In the data rows, 128 means zero.
Each row has a hidden score. How much does it go up from the first row of each pair to the second? 15 means little or no change, 30 a big rise and 0 a big fall. The score is a weighted sum of the row's numbers plus the product of two more (or one squared), each taken from its middle value.
[124 127  96  80  94 115 156 128 151 125 171 143 176 137 123 106 151  71  96 133 185]
[122 149  91 153 115 143 132 121 124 147 141 165 156 144 121  82 135  80  88 112 132] -> 3
[171 142 118 162 150 120 114  96 155  99 122 134  70 110 100 120 119 185 161 147  79]
[161 121  89 114 123 150 164 113 152 127 167 147 179 116 100  81 149  75  77 115 160] -> 27
[ 82 110 172 111 108 135 144 184  92 176  94  85 143 125 161 187 129 120 119  97 155]
[ 95 124 213 132 103 144  87 190  63 140  91  77 154 108 190 170 130 103 153 121 142] -> 14
[131 143  75 162 140 131 135  99 147 139 128 168 114 150 108  94 123 131 107 119 100]
[ 99 114 111  75 118  98 122 107 125 117 159 154 176 179 168 116 124  72 119 149 168] -> 23
[180 108  86 154 172 153 159  81 159 111 135 148 128 128  81  90 132 148 109 110 103]
[120  88 127 147 175 160 107 134  92 100 115 143 158 163 142 110 131 120 116 112 121] -> 17
[155  66 167 143 181 177 105 132  87  76 119 112 171 131 131 103 150 122 134 112 134]
[ 66 141 145 114 110 106 130 157 109 183  97 111 111 150 162 189 105 138 137 119 118] -> 13
[125 107 149  74 118 103  88 131 112  71 160 129 157 149 178 116 134  95 155 176 164]
[144 110 157 127 135 122  66 141  99  56 137 128 130 132 159 114 135 122 165 175 132] -> 11
[121 119 100 153 167 141 146 111 132 147 100 141 103 155 111 137 114 168 120 100  87]
[136 156 108 166 118 132  81 129 115  95 143 158 124 134 135  79 133 108 130 155 112] -> 16
[213  96 129  83 133 125 169  73 190  75 182 116 152  83  87  88 155 117 130 144 174]
[102  75 163  96 145 160 160 145  98 157 112 102 204 139 152 147 137  85  98  77 171] -> 15
[ 92 147 113 115  92 114 105 150 102 135 145 144 159 158 165 115 133  63 111 147 160]
[127 146 104 154 137 126  80 125 111  91 134 156 111 154 140 109 121 131 141 154 102] -> 15
[111 136  91 141 148 117 145 120 151 150 118 141  80 141 101 148 112 172 126 121 102]
[102 159 107 165 126 131 123 135 123 167 106 144 103 142 121 137 113 144 118 111  90] -> 14
[142 155 110 174 116 158 132 148 122 141 135 144 130 112 104  84 138 106  95 118 106]
[132 139  79 118 119 112 129  91 145 117 161 176 154 165 127  74 134  83 103 142 142] -> 23
[134  90  91  92 155 139 185 106 167 152 147 133 152 134  94 129 138 130  88  84 157]
[102  86 146 110 173 124  92 133  96  93 102 120 126 168 174 166 114 151 161 141 114] -> 11
[131 190 142 185  90 134 109 144 121 165 106 122  90  91 122 126 123 136 139 123  90]
[ 69 121 146 114 144 117 144 147 122 172  93 106 105 142 141 195 109 166 129 107 116] -> 20
[137 164 141 136 103  91  91 134 140 106 124 115  63 112 135 154 119 170 178 174 100]
[144 103 118  60 153  70 168  59 191 117 137 121  91 149 122 173 102 184 167 151 122] -> 8
[ 83 169 139 107  79  83  90 148 112 140 136 131 111 147 177 152 114 106 150 167 133]
[103 115 159 139 122 155  90 196  69 111 116 111 153 130 156 135 143 108 122 129 143] -> 12
[102 116  86 102 124 129 142 149 134 154 131 127 130 138 107 168 125 157  97 127 150]
[164 158  92 114 106  88 113  70 165  92 171 171 119 140 123  80 126 103 142 177 132] -> 19
[147  95 150 178 174 188 128 118  88 123  98 124 168 133 125 111 131 120 115  76 105]
[137 108 177 160 135 180 137 179  96 143  98  84 147  81 115 140 148 134 114  85 134] -> 11
[ 83 155 101 111  91 108 122 130 119 162 141 162 147 164 153 124 123  81 108 132 139]
[108 166 127 132  93 103 106 173 124 136 128 118  77 109 127 158 125 156 145 157 121] -> 10
[ 77 137 156  66  79  90 129 172 118 153 137 103 141 131 168 177 122 103 135 146 176]
[186 137 127 190 139 170 129 113 144 118 125 125 130  77  82  83 148 135 114 105 109] -> 4
[ 82 136 175 107  97 105  94 187  97 139 105  90 110 126 178 190 116 138 161 149 136]
[189 116 109 113 133 134 142  97 154  73 174 143 166 103  94  72 162  94 109 142 166] -> 24
[131  89 104 130 179 151 137  87 127 105 127 157 179 177 130  97 137  97  99 103 126]
[116 155 123 169 131 128 132 125 129 165  95 131  82 125 114 152 112 169 133 114  77] -> 4
[ 94 115 115 136 153 148 134 111 102 158 106 153 171 183 156 115 114  95 103  87 118]
[141 141 115 186 149 164 136 103 120 154 110 153 139 132 109  88 127 112 102  88  92] -> 10
[ 98  70 170 112 162 157 121 173  80 119  98  95 164 143 159 164 133 132 126 104 146]
[ 96 158 140  85  88  97 116 174 124 125 143 115  97 114 132 162 143 141 140 158 154] -> 21
[ 86 156 105 104  97 105 134 175 123 151 141 127 115 129 121 141 134 123 116 148 153]
[101 118 133  55 106  80 146 154 144 132 142 100 106 129 139 194 126 148 145 157 163] -> 20
[133 164 161 160 100 119  54 146  95  91 129 131 112 115 166 104 129 113 167 171 110]
[116  70 181 115 187 137 116 125 101 111  78  92 125 152 164 185 106 175 171 110 107] -> 14
[ 99 187 148 147  69  99  77 155 104 138 126 130 106 120 167 134 119 109 156 162 118]
[117 121 114 143 155 133 125 162 124 112 112 126  90 132 110 140 126 175 132 135 107] -> 17
[194 176 104 135  86 108 139  76 188 114 174 146 109  80  84  71 141 115 134 158 131]
[145 121 112  44 101  87 185 109 196 133 184 114 130 119 108 134 131 111 122 142 183] -> 24
[125 130  99 156 152 130 105 131 121 108 124 153 104 152 119 119 121 153 128 139  95]
[126 120 101 176 156 158 126 121 124 120 110 142 112 139 114 121 119 164 123 109  90] -> 13
[ 86 127  90 117 147 110 140 111 132 154 120 158 122 184 137 142 106 134 115 119 112]
[134 163 116 108 107  66 122  93 162 118 135 140  73 138 128 150 103 167 170 179 101] -> 9
[ 94 172 126 168  95 120  80 140  95 131 126 145 122 146 164 106 124  98 136 146 116]
[113 123 118 154 146 163 157 109 116 179 106 144 167 147 125 112 125  98  91  70 115] -> 19
[133  78 103  96 190 123 192  61 170 147 116 135 138 166 105 144 110 162 120  89 116]
[132 120  93 144 151 144 130 128 117 113 139 163 150 149 109  94 139 102  94 122 131] -> 24
[126 121  83 140 147 149 157 105 136 149 136 160 155 151 103  95 132 109  84  97 127]
[ 92 165 103 144 117 105 100 111 117 151 118 163 102 170 155 126 103 121 137 141 101] -> 13
[125 101 151  87 151  98 155 125 156 129 108  90  79 124 120 202 108 208 167 134 114]
[109 106 100 126 162 125 105 112 112  98 132 162 143 184 149 111 120 118 126 139 119] -> 25
[ 65 138 146 118 103 120 113 179  92 167 106 115 134 147 168 172 119 114 122 121 139]
[138 109 103 120 144 154 179 122 148 144 143 134 158 117  82 105 146 121  78  94 158] -> 18
[124 124 115 124 130 145 189 141 152 178 118 105 123  98  85 155 133 155  99  86 138]
[109  94 164 128 138 168 110 166  74 123 121 109 206 129 172 110 148  67 106 103 163] -> 13
[149  60 144  54 174  91 152  70 171  80 142 115 127 152 136 163 112 166 169 147 143]
[130 143  90 156 156 116 121  79 144 131 118 167  95 164 122 113 105 153 137 129  76] -> 16
[118 127  89 133 165 115 157  86 156 152 114 148  95 159 106 143 105 174 128 109  87]
[194 142 111 109 106 126 180 104 189 123 167 114 121  65  63 101 151 138 112 132 160] -> 17
[120 122  71 100 149 107 168  61 164 149 144 173 147 181 120 108 112 109 104 115 126]
[ 91  93 158  78 116 135 144 187 100 139 128  93 172 122 147 166 144 105 113 115 189] -> 15
[131 142 107 130 134  91  93 101 137  86 144 153  93 153 140 122 111 152 161 173 102]
[ 92 161  89 129 119  96 129 106 142 162 124 160  98 166 136 140 103 136 128 136  98] -> 17
[107 156 156 159  97 129  63 172  79 111 118 127 119 124 170 121 127 111 150 155 122]
[173 143 100 125 125  96 103  71 167  72 165 158 105 130 121  88 125 131 158 180 117] -> 20
[119  49 160  60 180 130 189 102 141 147 105  90 166 149 136 184 118 149 129  85 154]
[119 145  82 112 129 106 189  87 178 185 132 143 107 138  93 145 112 150 108 103 114] -> 16
[141 132 118 172 150 149 124 141 127 121 110 129  92 113  96 126 129 173 129 119  94]
[148  63 106  71 161 127 161  96 144  94 160 140 186 156 124 106 143  96 111 128 173] -> 26
[ 82 149 100 127 105 118 100 172 105 134 134 137 119 141 149 141 127 117 122 151 137]
[203  97 191 142 153 153 130 130 126  76 110  82 108  54 109 125 149 182 176 129 113] -> 3
[ 72 159 140  85  72  92 137 152 123 184 128 116 142 138 171 168 117  87 121 132 160]
[178 138  82 156 153 133 144  59 168 111 148 169 117 132  87  70 128 131 118 126 100] -> 11
[ 98 153 134 113  75 133 149 174 118 177 138 114 157 106 129 136 143  81  95 111 170]
[ 94 150 134 169 135 133  92 139  97 148  91 138 107 151 153 142 109 143 140 120  82] -> 12
[111 160  97 165 118 111 103 123 128 132 119 161 100 153 130 107 117 133 139 145  90]
[151  87 169 163 184 160  80 111  89  72  97 124 142 144 159 112 123 139 161 125  95] -> 16
[142 123  76 117 136 123 143 109 153 106 165 163 138 145 100  86 138 113 100 140 146]
[119 166 108 114  69 115 133 135 135 148 167 148 159 118 133  93 143  58  97 141 169] -> 13
[151  77  98  64 161 115 183  92 175 102 163 135 151 141  97 119 135 136 115 130 162]
[ 90 164 111  75  86  65 137 121 148 158 149 138 110 152 150 157 113 121 135 156 140] -> 17
[126  50 154  50 162 121 179 120 140 128 116  81 158 133 130 196 124 153 136 116 176]
[194 178 125 134  84 109 137  94 186 114 161 120  90  61  80  97 140 141 146 165 130] -> 10
[210 118  99 114 133 133 163  68 195  90 176 137 134  89  72  74 153 122 122 140 142]
[133 166 160 126  57 123 109 189 118 126 148  96 127  69 131 128 151 102 131 156 165] -> 10
[120  85 171 139 148 175 106 167  70 108 113 110 193 131 161 113 146  88 113 101 153]
[ 84 144  96 114 113 104 114 127 120 145 140 163 141 178 156 121 117  94 112 139 135] -> 18
[136 160 147 162  92 144 104 185 106 122 133 114 113  78 114 117 148 122 120 144 136]
[ 74 121 162 117 107 139 102 180  72 145 114 113 172 145 182 150 131  80 118 119 157] -> 18
[ 82  97 102 111 158 133 146 126 109 150 116 143 163 174 148 148 114 127 100 104 131]
[157 135 152 129 121 108 117 147 139  95 127  98  68  88 116 162 122 188 185 165  95] -> 10
[168 119 130 173 144 189 157 129 125 140 119 120 150  88  92  94 150 116 100  76 120]
[108 124 157 152 156 138 105 142  97 136  80 114  97 145 143 162 103 180 158 116  80] -> 16
[101 144 109 133 128 107  85 111 104 115 129 171 136 179 168 111 113 102 134 150 114]
[145 160  88 130 104 109 132 137 159 117 161 143  95 108  91 111 136 141 119 157 130] -> 13
[148 113 121 166 149 185 152 130 123 140 117 125 165 113  96  96 144 112  90  79 132]
[ 81 130 195 131 103 136 106 186  79 167  85  81 134 116 177 186 121 124 146 110 131] -> 14
[127 112  74  87 145 110 156  77 155 126 155 171 169 177 123 103 123 102 100 123 148]
[101 103 177 154 144 161  79 160  58 120  91 111 170 148 185 130 128  96 139 114 125] -> 6
[150 173  93 127  84 103 139 113 162 128 171 158 113 100  92  88 138 108 121 157 144]
[111  47 156  63 174 130 154 129 123 104 120  97 160 154 146 177 128 145 134 117 164] -> 17
[102 115 144 164 149 158  87 147  72 124  99 138 157 160 164 116 124 106 123 111 112]
[104 122 154 151 128 167 149 164  98 182  93 103 153 112 130 147 134 117 101  74 130] -> 12
[153  71 134 113 187 122 174  79 170 115 117 113  94 130  95 150 107 204 154 124 101]
[156 129  90 169 170 145 139  69 145 127 123 166 126 151  99  91 116 133 115 106  85] -> 28
[ 85 139 110 112 122 103 104 157 109 126 120 134  99 159 160 156 107 143 144 160 127]
[117 144 185 152  99 133  69 191  78 112 105  94 114 100 168 151 129 132 162 151 122] -> 11
[102 149 172 117 104  88  78 152 104 123 106 101  88 129 179 183 108 151 187 166 114]
[150  98 155 146 127 182 125 169  96 108 135 108 181  93 118  94 162  94 101 106 165] -> 14
[ 95 163 151 144  83 137 130 186 105 184 110 104 122  99 133 151 133 114 114 110 136]
[121 163 107 169 128 115  89 115 122 124 119 157  91 148 137 115 110 142 146 145  81] -> 17
[147  89 131 152 170 168 105 128  97  79 127 141 169 142 134  85 143 107 116 120 131]
[146 136 183  98  75 111  80 153 109  78 159 103 157  92 172 114 148  76 160 179 180] -> 17
[178 112 158 104 104 154 186 130 160 137 161  85 162  49  86 111 169  99 100 108 181]
[101 189 109 129  86  83 104 128 130 138 141 149  88 132 148 130 115 122 145 166 121] -> 14
[188 123 170 131 114 136 117 138 151  69 154 106  90  82  86 107 143 154 160 164 132]
[135  97 128 146 167 147  87 114  90  79 124 152 162 169 160  92 128 106 129 131 121] -> 15
[ 87 180 134 127  79  85  97 152 118 154 122 127  93 134 162 160 109 128 154 157 115]
[139 137 130 153 155 123 137 106 149 142  95 118  68 121 107 158 103 202 158 120  71] -> 7
[135 132 115 175 166 143 124 111 127 135  97 139  95 137 112 125 115 172 134 108  74]
[110 177 131 167  85 138 130 166 122 182 109 122 113  98 123 133 128 112 115 110 115] -> 13
[206 154 126 128 109 113 111  85 170  65 168 129 110  79 111  72 136 132 164 183 128]
[113 108 135 158 152 170 113 126  83 137 109 145 185 157 154  98 131  80 102  89 125] -> 22
[135 137 186 167 102 168  93 193  77 112 113  97 148  75 138 120 153 107 134 123 141]
[ 93  99 125 120 150 153 151 122 103 163 112 139 185 170 149 127 125  87  92  81 142] -> 22
[155 123 184 121  85 169 159 145 116 155 137  86 205  63 128 105 163  53 100  91 190]
[119  82 149 140 180 153  97 138  83  88 101 123 143 160 155 142 125 144 141 120 112] -> 17
[ 90  98 189  56 105 108 145 168 110 142 124  67 163 120 172 196 128 112 142 126 191]
[166  92 181 163 176 158  97 132 102  81  91  94 113 103 131 137 127 177 169 127  97] -> 6
[119 168  97 133 107 102 144 133 158 159 129 133  72 119  99 150 116 168 131 137 105]
[155 131 177 158 109 187 140 159 105 148 116  93 181  67 124 105 160  77  98  80 154] -> 14
[137 118 150 151 126 154  79 178  87  82 131 126 148 118 140 101 150 105 125 145 140]
[111 127 110 164 150 160 136 121 110 159 108 150 150 151 124 107 126 111  95  87 108] -> 14
[ 87 129 126  83 114  82 109 159 128 123 130 124 100 154 156 182 112 141 160 161 134]
[133 184 139 124  63  93  82 123 123 111 163 146 134 115 165  91 130  67 148 179 148] -> 12
[ 99 179 122 109  61 100 145 150 136 188 138 123 118 114 129 160 126 105 112 133 144]
[123 125 108 172 164 157 122 103 110 137 107 158 138 161 130 103 119 124 110  99  88] -> 12
[168  39 169 100 207 155 179  79 145 113  98  86 154 124 114 161 124 172 145  83 128]
[132  88 121 142 166 175 146 133 105 125 123 138 177 144 118  96 141 103  91  89 137] -> 24
[115 133 145 133 102 160 171 153 119 193 116 106 162 106 119 139 137  90  85  76 154]
[ 73 117 118 130 147 129 122 144 100 154 101 135 130 174 160 159 110 136 120 109 112] -> 16
[120 116 127 110 120 116  89 153 110  75 156 139 140 146 151 111 139 105 132 169 154]
[ 97 176 134 144 104  91 103 122 127 163 102 131  76 140 154 163  97 155 162 143  82] -> 8
[106 125  95 134 155 119 112 119 117 118 128 165 120 176 135 124 115 140 120 129 106]
[122  80 194 130 151 173 129 178  90 136  84  68 156  99 151 168 135 146 126  92 142] -> 7
[145 114 205 143 135 138  98 162 104 107  89  66  95  82 145 179 124 184 184 134 106]
[ 99 111 179  80 100 127 136 201 106 145 123  73 141  97 147 185 140 125 128 127 178] -> 24
[126 118 167 164 118 183 114 176  89 145 109 103 178 102 144 107 147  85  99  88 147]
[157 158 126  78  86  62 141  97 191 116 162 116  80  96 116 150 120 155 170 182 140] -> 21
[136  63 153  72 172 126 183 125 150 130 114  76 120 124 109 193 125 182 138 110 147]
[145 102 107 158 171 164 121 108 116 101 125 155 151 155 112  81 134 122 109 111 115] -> 17
[105 147 155 126  83 122  76 172  88 105 144 126 155 127 172 113 141  73 133 163 159]
[148 137 119 144 138 121 118 140 144 106 127 122  69 110  98 139 125 188 148 151  97] -> 12
[191 117  96 133 156 130 154  76 179  90 155 144 107 110  72  91 136 161 128 137 116]
[123 132 115 171 145 151  92 116  96 113 122 164 153 160 148  81 127  93 117 122 106] -> 17
[122 137 132 165 129 142  70 136  85  92 134 150 149 141 158  82 137  91 131 149 122]
[114 138 183 162 118 139  62 174  74 107  97 104 115 115 173 145 124 134 164 145 110] -> 14
[153  93 119 110 176 107 105  78 143  63 135 142 114 163 140 122 114 162 166 160 110]
[ 89 103 184 116 118 144  91 176  63 122 111 105 184 143 192 143 134  78 132 123 161] -> 20
[121  59 137  64 185 105 154  80 141 108 112 125 132 183 150 173 109 159 155 129 123]
[ 90 121 135 131 130 130  82 136  79 115 121 151 167 177 186 115 121  80 129 135 132] -> 15
[ 82 122 130 138 127 144 105 177  83 138 117 132 146 152 150 134 132 107 109 118 137]
[105 134 182 130 121 112  61 165  87  99 104  99 110 128 184 163 121 150 179 155 115] -> 16
[ 67 160 137 121  89 109 110 166  99 174 114 125 123 146 169 162 115 105 128 130 134]
[117  64 110  72 184 117 172  61 148 135 126 142 175 191 142 139 115 119 119 100 140] -> 19
[108 100 134  90 127 125 105 127 100  97 151 143 195 166 177 103 135  63 118 142 172]
[ 87 104 112 106 156 113 110 115 106 117 122 155 150 196 169 132 111 111 129 134 130] -> 13
[147 116  96 102 133 121 185 129 176 134 148 114 101 100  71 151 138 173 115 122 139]
[ 96 182 121 150  97  98  99 136 116 141 120 144  88 142 148 137 108 135 147 154 101] -> 9
[137  99 110  91 160  91 111  76 146  72 147 154 128 176 150 117 114 137 158 166 125]
[139 141 142 195 139 171 106 146 101 129  96 119 122 104 117 115 135 147 126 107  90] -> 9
[137 140  89 155 131 142 118 135 126 113 146 160 125 131 107  89 140 118 101 134 121]
[102 142 152 160 139 124  95 144 103 141  84 117  86 138 153 167 104 169 162 126  78] -> 11
[105 112 156 163 143 173 107 170  75 137  95 117 159 132 148 130 136 110 109  96 126]
[ 79 155 110 143 111 122 127 134 113 179 103 146 119 162 143 150 114 119 115 113 108] -> 19
[158 132 102 132 133 149 183 104 161 147 153 140 151 110  76  87 148  99  78  94 149]
[109 128 102 158 154 140 124 135 118 139 118 145  97 146 111 129 118 155 130 122  85] -> 5
[ 88 139  99 127 143 102 124 108 130 152 113 155 101 179 144 149  99 151 135 128  94]
[147  77 117  73 181  94 168  66 180 109 127 117 101 153 117 168 107 191 160 134 118] -> 7
[138 107 127  79 132 118 214 110 182 177 128  94 119 100  82 174 128 164 115  95 150]
[143 162  79 159 125 125 147  92 158 146 140 165 103 131  90  95 123 135 111 122 101] -> 16
[187  92 181 135 156 130  81 116 126  52 117  98 103  99 144 134 127 169 196 158 113]
[ 86 162 104 132  94 116 124 141 115 169 132 155 144 156 146 120 121  87 101 123 133] -> 22
[144 162 177 121  70 144 158 163 134 182 128  83 157  50 114 131 154  82 107  99 171]
[112 107 116  99 126 140 124 154 102 107 154 137 182 150 143 112 145  77  98 128 177] -> 22
[165 123  92 141 163 131 167  87 174 128 129 140  93 119  72 119 125 178 121 116  98]
[140 160 104 141  93 151 171 121 149 182 140 136 151  99  92 102 143  92  86  91 140] -> 18
[100  99 182  54  81 116 148 175 129 142 141  86 169  99 147 173 145  99 130 132 200]
[ 95 120 106  68 124  83 164 133 156 149 143 125 103 150 119 175 115 157 129 138 149] -> 13
[120 132 103 168 160 142 128 107 122 142 107 157 115 159 118 115 114 145 119 104  83]
[218 103 136 136 147 164 173  89 173  97 150 108 142  67  65  81 158 138 118 111 141] -> 12
[105 109 125  69 129  77 108 118 134  94 144 133 124 170 167 157 114 131 158 173 145]
[164  83 147 139 186 149 133 126 133  96 104 102 103 113 100 148 128 197 150 116 102] -> 5
[200  53 192  76 151 140 153 107 146  62 143  68 165  73 123 138 152 136 164 133 183]
[120 149 121 182 148 138 105 110 114 141  95 148  99 149 135 122 107 151 140 116  68] -> 14
[103  99 113 143 175 147 128 102 103 138 104 155 157 184 148 121 114 118 113  95 105]
[130 150 166 183 116 157  74 172  79 115 105 116 114 102 147 117 135 127 143 132 107] -> 8
[162 130 171 175 151 163 133 137 124 130  93  81  95  69  97 139 132 184 151 104 100]
[115 130  94 130 163 105 148  86 154 153 109 147  86 164 118 150 100 177 137 118  84] -> 24
[201  81 155 128 153 165 117  82 126  55 156 128 198 108 130  54 158  77 128 131 162]
[123 169 105 117  86  97 116 151 142 117 162 140 100 114 118 120 134 121 127 171 143] -> 18
[113 107 128 153 165 151 117 157 101 127 102 127 114 143 119 145 125 163 123 109 103]
[131  66 128 133 202 160 141  92 111 116 101 137 163 172 137 123 120 135 120  87 111] -> 16
[ 92 150  99 130 106 118 129 173 125 153 133 133 111 140 121 149 126 132 105 128 128]
[126 170  83 136  96 112 113 111 139 125 161 167 142 146 133  79 132  82 105 149 136] -> 18
[127 168  90 108  78 107 169 115 172 167 164 144 128 109  95 113 136 100  98 133 153]
[124 139 170 165 111 150  84 196  87 118 106  94 118  99 134 144 141 137 141 139 112] -> 8
[115 189 105 154  91  99 113 127 139 154 131 148  83 123 124 127 115 137 136 149  98]
[202 106 132  93 117 141 182 101 177 105 174 106 162  67  75  92 164 108 111 124 183] -> 20
[108 157 139 151 116 111  86 157 115 124 110 119  78 123 140 152 116 171 164 152  93]
[ 98 140  91 125 114 120 113 152 112 136 142 160 147 153 144 101 133  83 103 134 153] -> 20
[179 163 105 159  99 144 144 114 158 127 159 141 127  80  78  71 152 108 104 129 134]
[118 159 191 139  75 134 135 184 113 179  99  69 115  62 136 176 131 134 144 109 134] -> 10
[131 119 190  95 124 109 137 155 132 132  96  61  89  85 135 211 117 198 179 132 128]
[ 92 155 133 168 115 144 111 176  96 161 112 127 121 121 133 130 123 113 110 117 124] -> 15
[ 84 107 112  98 135 131 166 139 121 175 120 130 158 162 132 154 124 112  92  94 150]
[162  98 115 145 158 175 169 128 147 131 124 118 148 105  79 103 150 136  91  91 132] -> 10
[149  97 137 101 155 104 103 127 136  59 140 121 109 137 136 135 124 166 164 174 129]
[137 116 108 165 165 178 145 104 125 141 113 151 162 136 107  93 130 107  93  81 114] -> 15
[179 165  91 162 130 112 118  53 169 105 147 169  97 127 105  74 119 135 145 151  86]
[120 102 151 137 178 123 124 108 124 131  80 109  90 149 143 178  97 196 169 115  77] -> 11
[ 95  96 127 116 161 128 116 166 103 111 116 122 116 150 133 162 123 165 132 135 127]
[118  52 132  61 168 110 144 110 134  95 136 124 181 175 158 145 130 113 131 124 169] -> 22
[135 135 176 148  89 159  98 191  82 114 132  98 167  81 138 112 161  84 118 131 165]
[124 120 128 155 164 143 165 107 139 174  87 119 102 129 108 157 111 175 127  80  81] -> 13
[ 90  99 141 125 150 159 160 124 102 176  99 126 189 155 146 138 125  92  95  70 136]
[ 87 165 102  91  79  89 148 134 147 174 150 141 128 145 137 143 118  97 110 136 155] -> 18
[116 178 120 156 101 120 146 142 129 185 119 135  90 111 104 131 122 136 115 109 111]
[ 87  85 119 100 173 130 147 119 115 145 107 138 148 186 145 157 112 137 115 101 124] -> 20
[230 137 151 159 112 160 143  93 165  95 147 109 126  44  74  76 162 124 134 127 135]
[114 147 104  82 103  82 179 125 179 171 139 111  88 118 104 174 116 165 129 135 140] -> 16
[134 121 111 121 124 153 195 109 149 181 135 129 172 116  95 111 141  95  77  75 152]
[ 95 121 117 137 154 120  91 128 103 115 111 151 116 180 158 139 108 140 141 137 103] -> 14
[121 152 160 169 104 148  92 191  91 125 113 102 104  93 132 137 138 140 137 133 119]
[ 97 149 102 144 126 145 135 128 107 167 116 157 155 157 137 110 127  91  93  96 124] -> 24
[101 164  99 152 127 105 108  89 129 153 115 169 107 174 152 121  99 123 137 131  83]
[130 150 105 139  95 137 118 149 117 121 164 151 149 114 119  86 148  82  96 138 159] -> 16
[ 88 131  95 101 116  99 117 146 129 123 146 149 114 167 143 139 121 123 124 155 142]
[115 141 202 138 102 118  64 176  84 108 100  88 110 106 183 164 120 137 184 157 117] -> 8
[ 98 132 127 141 132 127 118 173 117 144 109 115  88 129 122 163 122 175 129 128 106]
[ 93  72 143  54 148 121 171 139 122 145 126 103 173 156 148 173 129 118 113 105 177] -> 24
[117  98 170 113 127 151 181 166 118 175 112  89 154 100 104 170 145 132  97  78 148]
[111 178 143 134  66 131 158 146 138 209 118 105 135  86 122 148 133  99 109  96 141] -> 6
[116 137 140 125 103 122  79 167  92  90 145 135 137 133 151 107 139  98 133 168 162]
[193  62 121 101 187 147 189  77 172 105 137 109 144 111  76 126 141 165 123  99 137] -> 9
[ 95 162 117  80  70  69 144 125 152 161 151 135 122 139 130 145 120 120 126 161 159]
[107 147 171 132 113 107  54 138 100  94 116 122 108 135 191 142 108 128 186 174 106] -> 9
[128 146  75 147 141 126 146  73 150 151 136 178 134 164 114  87 118 107 101 111 105]
[ 97 160 114 126  79 128 134 169 118 165 143 133 145 120 128 122 140  86  93 125 157] -> 12
[146 153  75 101 105 102 183  86 189 157 166 149 120 120  82 108 132 120 100 132 144]
[145 154  86 125  92 132 140 126 151 139 164 150 132 123  99 102 149 101  82 129 152] -> 17
[116  93 165 141 181 140 111 129 103 118  75 104 108 151 156 177 105 177 160 110  89]
[144 193 103 117  64  90 157 109 179 161 159 135  93  90  97 120 128 123 129 151 133] -> 18
[131 113 114 158 167 160 146 142 124 144  97 124 109 126 105 145 119 165 115  98  92]
[180 144 114 182 142 152 116 117 140 101 136 140 110  99  91  89 143 138 118 127  93] -> 17
[161 193 152 173  83 131 118 132 149 153 117 108  69  66 107 126 125 149 148 136  94]
[141 148 115 194 144 158 117 121 118 134 110 148 121 123 111  86 131 129 118 108  86] -> 15
[131  92 106  46 133  99 207  90 181 148 160 120 152 145 110 149 129 123 104 116 173]
[128 185 103 154  89  99  87 120 132 125 142 159  99 133 138 104 118 109 142 167 110] -> 8
[168 108 115 104 147 106 104  97 149  52 161 143 123 136 128 101 131 138 153 175 137]
[175  87 129  94 146 128 119 103 141  49 169 133 161 123 124  89 150 110 136 161 166] -> 18
[141 155  67 119 108  98 137  88 164 118 168 172 121 142 113  78 128 112 116 154 145]
[210  73 123 101 169 148 171  48 171  74 164 134 178 115  96  71 150 106 117 118 159] -> 14
[200 145 167 107  86 113 144 124 173 103 156  78  98  37  90 135 148 156 162 160 153]
[172 172 103 122  78 115 167 105 184 142 173 134 120  77  77  92 146 107 108 139 150] -> 24
[ 90  85 176  69 130 108 107 166  95 107 120  95 153 148 185 181 125 124 151 145 169]
[130 168 177 163  88 115  88 165 105 138 103  92  79  85 147 163 118 156 174 150  98] -> 4
[147 107 178  85 132 103 161 129 160 132 109  63  79  84 117 205 117 206 177 133 130]
[107 140 107 155 147 119  91  97 111 123 115 169 122 181 158 110 106 121 139 135  88] -> 27
[136  69 158  98 162 160 135 172 115 104 105  79 137 100 117 179 142 163 136 124 152]
[140 116 104 158 165 141 102 115 123  87 128 157 116 151 120  98 126 140 132 140  99] -> 14
[138 129 172 136  96 173 162 152 108 175 121  95 191  83 128 116 152  70  89  73 169]
[ 87 149  90 118 117 100 167 116 148 183 127 150 116 157 123 145 107 131 108 110 120] -> 16
[140 109 195 135 109 152 100 200 105 117 109  68 128  70 126 166 150 149 141 132 145]
[108  95 114 102 147 139 179 132 135 174 132 120 130 140 102 157 137 143  98  81 138] -> 19
[154 148 185 123  82 110  75 163 116  80 142  91 110  75 152 133 141 127 177 182 146]
[115  95  95 120 177 131 149 113 140 122 122 145 113 164 109 138 122 165 116 116 112] -> 19
